Each path is a new rotation, seen through one point. The rows after it are directions, each followed by how far the rotation turns it, in degrees a step (0 if it stays put).
Each turn is a multiple of 5 degrees from 10 to 175, or 0.
Each row of a path follows its step; steps can be skipped.

step 0: [ 13   4 -16   1   4   0  -8   2 -17 -15 -26   7 -23   7  -5   1   0   2
  -2   9   3  16 -15  12  12 -16 -10  -2   9  22 -13 -11   3]
step 1: [ -1   1 -20   8   4   8  -2  10  31  -1   6  -8 -16  25  10  -7  -7  -8
   7  -5   7 -19  -9   6  12  21   8   0 -15  -6  -4   2  12]
step 2: [-10   3  21  -1 -21  -4   1  -7  10   0   4  21  -3  15  -5  23   9 -18
   1  -7  -1  -9   9  -4  -1  -5 -19 -16  -6   1   2 -16 -21]
step 3: [ -2  16  16  -1  18   1   9  20  -7  -9  -8  12  -7   9  -8 -10 -12  -5
 -10  20  11  14   1  -4  11 -15  -7  21  -3   5 -23  10  -1]
step 4: [-20  11 -15  -4   6   8   0  16   5   9   2   5  12  -8  -4  10   2  -3
  26   0   3 -28   5  14   3   9  15   6 -13 -14   0  16  11]
step 5: [  0   9   0 -11 -13 -12 -10  -7 -20  11  14  11  20  11  11   5  14 -17
  -2   2 -20   2  10   3  -1 -18 -18   9  -3   8  18 -14  -4]
step 6: [ -1   3   8  16  17  18   5  18  -1 -10  16  -8   7   0   4  -6 -10  10
 -19  21  -8  25   7 -11  -5  -5  12   7 -19   3   7  10   5]
step 7: [-14 -21 -18   0   6   0  -3  -2  -9   5  -5   9   6 -20  -4  27   9  17
  11   1  11 -11   5  12  -7   8  18  -5 -10  12  12   8 -15]
step 8: [  9  -6 -14 -21  -6 -10 -11 -16 -25   9   3  -6  -8  22   0  -8  13  -2
 -20   7  -4   5 -20  -7   8   2   6  20   4   4  12 -12  -6]
step 9: [  0  10   5  15  -1  20  13   8   8 -23   4  -4  -8   8  -8  -6   6  19
  -7  -5  -5   3 -18 -11  -8  18  12 -16 -14  -4  15  -8  18]
[ -8   6   1  -3 -10   0   0   7  -1   2   3  -7  -4  -1   6  -3   4   0
  -1   0   0   2   4  -5  -1   6  -1   0   3   1   1  -8  -5] -> 110
[  1   0   0   0  -3 -12   0  -3  -4  -6   1   3  -6   0   1  -3  -4  -1
  -4  -2  -1   3   3   8   2  -3  -4  10   3   6   4   1  -3] -> 140
[-1 -1  2 -5 -3 -3  4  4  8  1  2  7  1 -5 -1  0 -2  8 -1  7  3  6  0  2
  3 -7  9 -4  5  2 -3 -1 -2] -> 100
[ 0 -2  4 -3 -1  1 13 -2  2 -1 -3  4 -3  7 -6 -3  2 -5  0 -1  1 -2 -4  0
  7 11  1 -2  2  7 -1 -1 -1] -> 45

step 0: [  6 -11  -5  13 -10  19  11  -4 -11   1 -16   5  -6  -6  11 -26  16   6
   5 -15 -12   6 -20  -8   8  -6  17 -14   5  -6  12  17  17]
step 1: [ 23  -7 -10 -15  -9  -5  12  26   8  22  10 -10 -14  -3   0  -9   7 -10
   1 -11  -6 -15   0 -14   0  17  -5  18  -3  -1  17  -3  15]
step 2: [  7  12   7  17   2 -13 -19   2   8 -17 -11   8   2  15   0 -13   3  -5
  -7 -18 -30  -8 -16   6   8  14   2   1   4  -1  27   6  10]
step 3: [ 12   9   5   9 -15 -16   8   2   2  -2 -17 -31 -10 -12  -5   4  13 -27
  -7   1  -1   8  -2 -24  15  13 -14  -2   7   0  -2  14   1]
step 4: [ -4 -14  -1  22 -12  12   0   0   5  -8  16   5  -7   4  -7  -9  -6  -2
  -3 -18  18  -9 -27  -6   5  23  -4 -20  17  -3  14  18   6]
step 5: [ 21  -3   1  -8  -7  -8  12  -4  12   9   0  14 -26  -4   0  -8   7 -24
   5   8   3   5  13  11  22  18  13   0   3 -17   8  17  13]
step 6: [ 12  -5 -21   9 -14   7 -27   7 -13 -12   1  -7 -14   6  14 -10   9  -6
  -3  -7  -8 -12 -16  -1   2  -7  14  11  12   2  -2  20  23]
step 7: [  4   7  -1   0   1   0   1   9  13  21   1  -4  -5 -13   4  -2  16 -11
 -14  -6 -20  -5 -14 -30  11  26  17  -2 -19 -12  -3   1   3]
step 8: [  2   5  -4  17  -9 -11   6  12   7 -15 -19   0  -2 -15  -8  -6  13   3
   8 -33   4 -23  -9   2   7  -1   0  -9   8  -4  19  -1  23]
step 9: [ 30   7 -12   0   2 -12   3 -15 -17  15  -2  -6  -9  -9  -7   3 -15 -14
   0 -12  -7   7  -4 -12   6  28 -15   3   4  -5  19  13   7]
[11 -2 -2 -1  0 -3 -3 -3 -1  7  1  6 -3  4  2 -5 -6 -1  4  0  2 -2  4  8
 -2  0 -1 10  2  4  7 -1  0] -> 90
[ -3   3   3   2  -2   1   2 -11   3   3   0  -1   0   1   6  -4   5   1
   9   2  -2   5   4  -3   4   6  -4   4  -8  -3  -2  -3   3] -> 160
[ 2  4  1 -4  7  2 -5  4  0  3  3 -2 -2 -4  0 -8 10  2 -1 -2 -7 -6 -1 -2
 -4 -7  0  0 -6 -1  3 -4  3] -> 60
[ 2 -2 -5 -1 -4 -4  4  6  0  1 -7  1  7  0  4  5 -3  7  4 -6 -9  1  0 -6
 -2  2  7  4 -1  3  1 -6  3] -> 55
[ 1 -5  0 -2  1  2 -4  5  4  1 -8 -5  3 -3  3  1 -3 -1  9  0  3 -3  3 -3
  2 -9 -7  2  1 -7  0  8  0] -> 140

step 0: [ 27   4 -12  -4 -22   0  -6  12 -23  -1 -13  -1  10  12 -12  -3 -13   7
  15 -11 -16  21   2  15  -7 -18  26  -3  -8   1  10   4  12]
step 1: [ 20  -5 -23  10 -12 -10  11  19 -26   5  -4  -1  -3 -22 -25  -5  -1 -13
  13   5  -6 -12 -19  -4   9  -6   2   0 -12  -7 -17   5 -16]
step 2: [ 16  -9   6   1  -2  23  -7   8 -20  10   5 -23   2  -7 -25   4  17  11
   0   3   4  -3  -3  11 -10 -18  13 -29   8 -17  -9 -14 -11]
step 3: [  7 -23 -18  -5   0   2  -1  19  -1 -29  20 -11  -8  -2 -25   5 -14   1
  -7 -11  -6   9  -8   7 -20 -20  13  -7  -2   6  -9  18   7]
step 4: [  6  -6   2 -28 -14  -9  -6   5 -15  15  -8  -8 -15   9 -34  -5   0 -24
  -8 -12 -12   2  -3  11  -1  -3 -14 -16   0  -2 -14  21  -7]
step 5: [ 30 -18  -5  -8   3  15 -27   9  -8   2 -16  13 -16  10 -20  16  -6  13
  -7  11   4  -2  -3   8   8   6  13 -19 -14   9  -8   2  -9]
step 6: [  7 -18  -6   7  13  -7  11 -11 -15   5 -13  -5 -18 -14 -20  26 -10   2
  -7 -16 -31   5  -4   6  -4 -15  16  -1   3  18  -9  -4 -11]
step 7: [  7 -17 -16   1 -12  -2  -5  -1 -15 -22 -12 -23  -4   8 -21   9  13 -25
 -20  -4  -3   0  -8  20  13  10   3  -5   9  -1  12 -16 -18]
step 8: [ 14  -7 -18   5  -8   7 -32  -4 -24   5  -1 -12   9  -5 -18   6 -18   6
   5 -23  -7   9   1  12  15   7  13 -10   6   3  10   8  24]
step 9: [ 10 -16 -25  -6  -9  -8   5  20 -30   7  -9  -1  -2 -16 -14   2   7  19
 -11 -20  -5   9 -16 -13  10   8  -6  16   7   0 -13   8 -15]
[-1  0  3  7 -4 -3  6  4 -5 -3 -2 -4  8 -6 -6 -5  0  5  5 -1  5  5 -1 -1
  4  5  4  2  2 -7  1 -2  4] -> 45
[ 1  1 -3 -2 -6 -5  9 -6  0 -3  1 -5 -5 -6  1 -4  3  1 -1  0 -6 -4  2 -7
  2  2 -1  1 -1  7 -9  5  3] -> 135
